One turn moves every row onto another: examples first, then more rows asked:
q670: [ -7  -6   4  16  11  15   6   9  -7   1  -5   0   2  -7  -2   7   7 -15
 -13  15  -9  12   6  -1  -7  -9  -4   3  -9]
q27: [ 14   6   1  -2  -4  -3 -12  -3 -14  -1  -6  -3   0 -12   5   0  -9   9
   4   6   6  -1   3   9  -4 -11  -3  -7  14]
q501: [  0  11   0   8  -6  14   8   8  -5  -6  -8  -1  -3   2  -1  15   3  -9
  -9   5 -11  13  11   3 -13  -3   4  -6  -6]
q894: [  8 -15  -1  -2  -5  -2  -2   3   6  -5  -1  -4   5 -11   8   1   2  -3
   0   4  20 -18   6   6   3 -13  -6  -5   4]
q986: [ -2  -6   7  15  -4  20  -8  15 -12  -7  13  10  -2  -4  12  -3   7 -17
 -11   0  -6   1   8  -5  -4  -3  -8  -4 -10]
q364: [ -5  -1   2   5 -13  17  -1   7   0  -4   3  -5 -14 -12  11  16   5  -8
  10  -3   7  -8  13   5 -10   1  -7  -8 -13]
q793: [ 17   1   0  14   5 -10  -6  -5  -1   5  -7 -10   4 -15  -3 -11  -3   5
   3   5   7  -4   1   6  -1  -7 -12  -7   9]
q58: [ -4  -9  -5  12  -2   6   7  14   1  -8   5  14  -5  -1   4  16   0  -8
  -7  -4  -1   3   7  -5   0 -16   0 -16  -6]
q693: [ -1  -6   2   9  -3  18   7   4   4   2   2  -2   0  -7   7  18   9 -16
   2   9   6  13  10  -1   4  -8  -2  -3 -12]
q94: [ -5   4   2  17   4  21  -5  21 -10  -9   0   7 -12  -1   4  10  -3   4
   2  13  -5   2  10   5  -8   0  -5  -3  -6]
q768: [ 16  -6   2   4 -14   9  -7   8 -11  -3   0  -3  11  -6  12 -13  -6   0
  -1   1   7 -10  14  12 -17   3 -11  -7   5]
q576: [  9   2   4  11   0   1 -10  -4  -6   1  -8 -19   7 -13   4  -2   5   3
   8  11   3   1  -6   9   6   2 -13  -2   5]
q130: [ -6 -10   7  15   0   3   6  -3  12  -3  10  -1  -4  -9   9  -4  14 -16
  -4  -5  -3  -5   7   0   3  -1  -7  -6 -15]
q513: [  6  -8   5   4   9   3 -13   7 -14  -4   0   8   2 -13   4 -12  -3  -1
 -11  16   2 -13  -1   8  -4  -8  -6   6   9]
q678: [ 15   7   3  18  -5   6 -13  13  -9   0  -5 -15  12  -9  -4   0   7  -1
   1   7   3  -1   2   8   9  -4 -16   2   8]
q727: [ 16  10  -2   5  -6  -3  -5   8  -6  -9   0  11  -2  -7   5   0  -4  12
   2   4   8   1   5  12  -5 -14   0  -8   9]
q60: [  5  -5  -1   2  -7   1  -4   4 -16  11 -11  -7   9 -16  -7  14 -12  -4
  -2   4  -4  -9  -1  13  -6  -6 -10  -5  14]
q625: [ -5   1   6   4 -13   9   7  -2   2  -9   6   3  -4   3  16   1  -1  -1
  -1  -5 -11   5  12   9  -9   6   1 -14 -10]
q655: [ -6 -10   9  16  -3   2   2  -2   6  -6  15  -8  -1  -6  10  -7  13 -11
  -1  -9  -1  -6   3  -1   7  -6 -11 -10  -9]
q473: [ 16  -7   2   3  -7   2  -7   8  -2   2  -4 -11  11 -10  -2   4  -3  -1
   0   1  14 -14  11   7   3 -16  -9  -6  16]
q784: [ 21   0   5  12  -6   7 -11   8 -11   2  -3 -12  12  -8   1 -13  -5   2
  -2   4   6  -6  10   8  -5  -2 -15  -5  12]
q21: [-12 -13   2  15   9   3  10   4  -3  -1   0  11  -2  -2   2  -2  -8  -7
 -13   3 -19  -1   5   3 -13   1  -2 -10  -5]
q229: [ 14  -6  -3  19   5 -12   4   1   4   5  -3   2   6 -14  -5 -14  -3   0
  -2   1   3 -10   5  11 -13  -6 -12  -7   5]
q530: [  4  -2   2   0  -6   0  -5  -8 -13   5 -12 -14   5 -16   4   8  -8   4
   7   8   0  -1  -6  13  -4   1  -8  -7   9]
q860: [  1  -2   5   9  -6  24   3   0  -5   8   4  -2   1  -6   8   5   2 -21
  -3   8  -7   7  10   4  -8  13  -3   0 -10]
q213: [-13 -12   1  14   4  -3   8  -1  -7   0   4   8  -4  -1   1  -3 -14  -3
 -10  -3 -19  -3   0   4  -7  -1  -5 -14  -1]
q226: [ -7  -7  -6  11  -5   1   1  14  -7  -9   8  11  -5   3   1  13  -6  -6
  -7  -7  -5  -1   4  -5   3 -17  -1 -17   1]
q980: [-11 -13   1  18  13  13  -3   9   0   0   1   0 -14 -16   1   7   6 -11
   2  11   4 -11   1  -3  -4  -1 -10   0 -12]
q482: [  7  -9   5   0   4   0 -12   2 -15   6  -6  -4   7 -16  -2  -3  -8  -2
  -6  10   2 -15   4   8  -4 -12  -6   1  18]
q923: [ -7   2  -1  21   3   2  12  12  12  -2  -3   1 -11  -5  -7  14   1   3
   4   0  -5  -5  14  11  -7  -7  -5  -7  -8]
q630: [ -5  -8   6  17  -3  14 -11  16 -16  -9  16   4   1  -1   8  -5   6 -14
 -11  -4  -7  -4   5  -6   1  -8 -10  -6  -3]
q135: [ -6  -2  10   7 -13   6   5  -5  -3  -7  11  -3  -4   3  16  -6  -5   2
   1  -8 -11   4   6   8  -5   5  -5 -17  -6]
q897: [ -8  -1   8  16  -2  13   3   8  -5   4   0  -3  -7 -12   0  -1  -1  -8
  -2   0 -14 -12  16  14 -22   8 -12   0 -11]
q606: [ -1   2  -2  13  -1   6  15  -5   9   7  -5  -5  -3  -6  -6  10   5 -20
  -7   2  -9   1   7   2  -9   5   1  -5  -8]
q340: [ 12   1  -2  12  -8   3  -7  16 -11   7  -7  -8  12 -11 -12  12  -3  -6
  -4   2   1  -8   5   9   4 -12 -14  -1  13]

q501 goes to q606
q897 goes to q364
And these:
q60 goes to q530
q784 goes to q473
q625 goes to q130
q655 goes to q630
q894 goes to q513

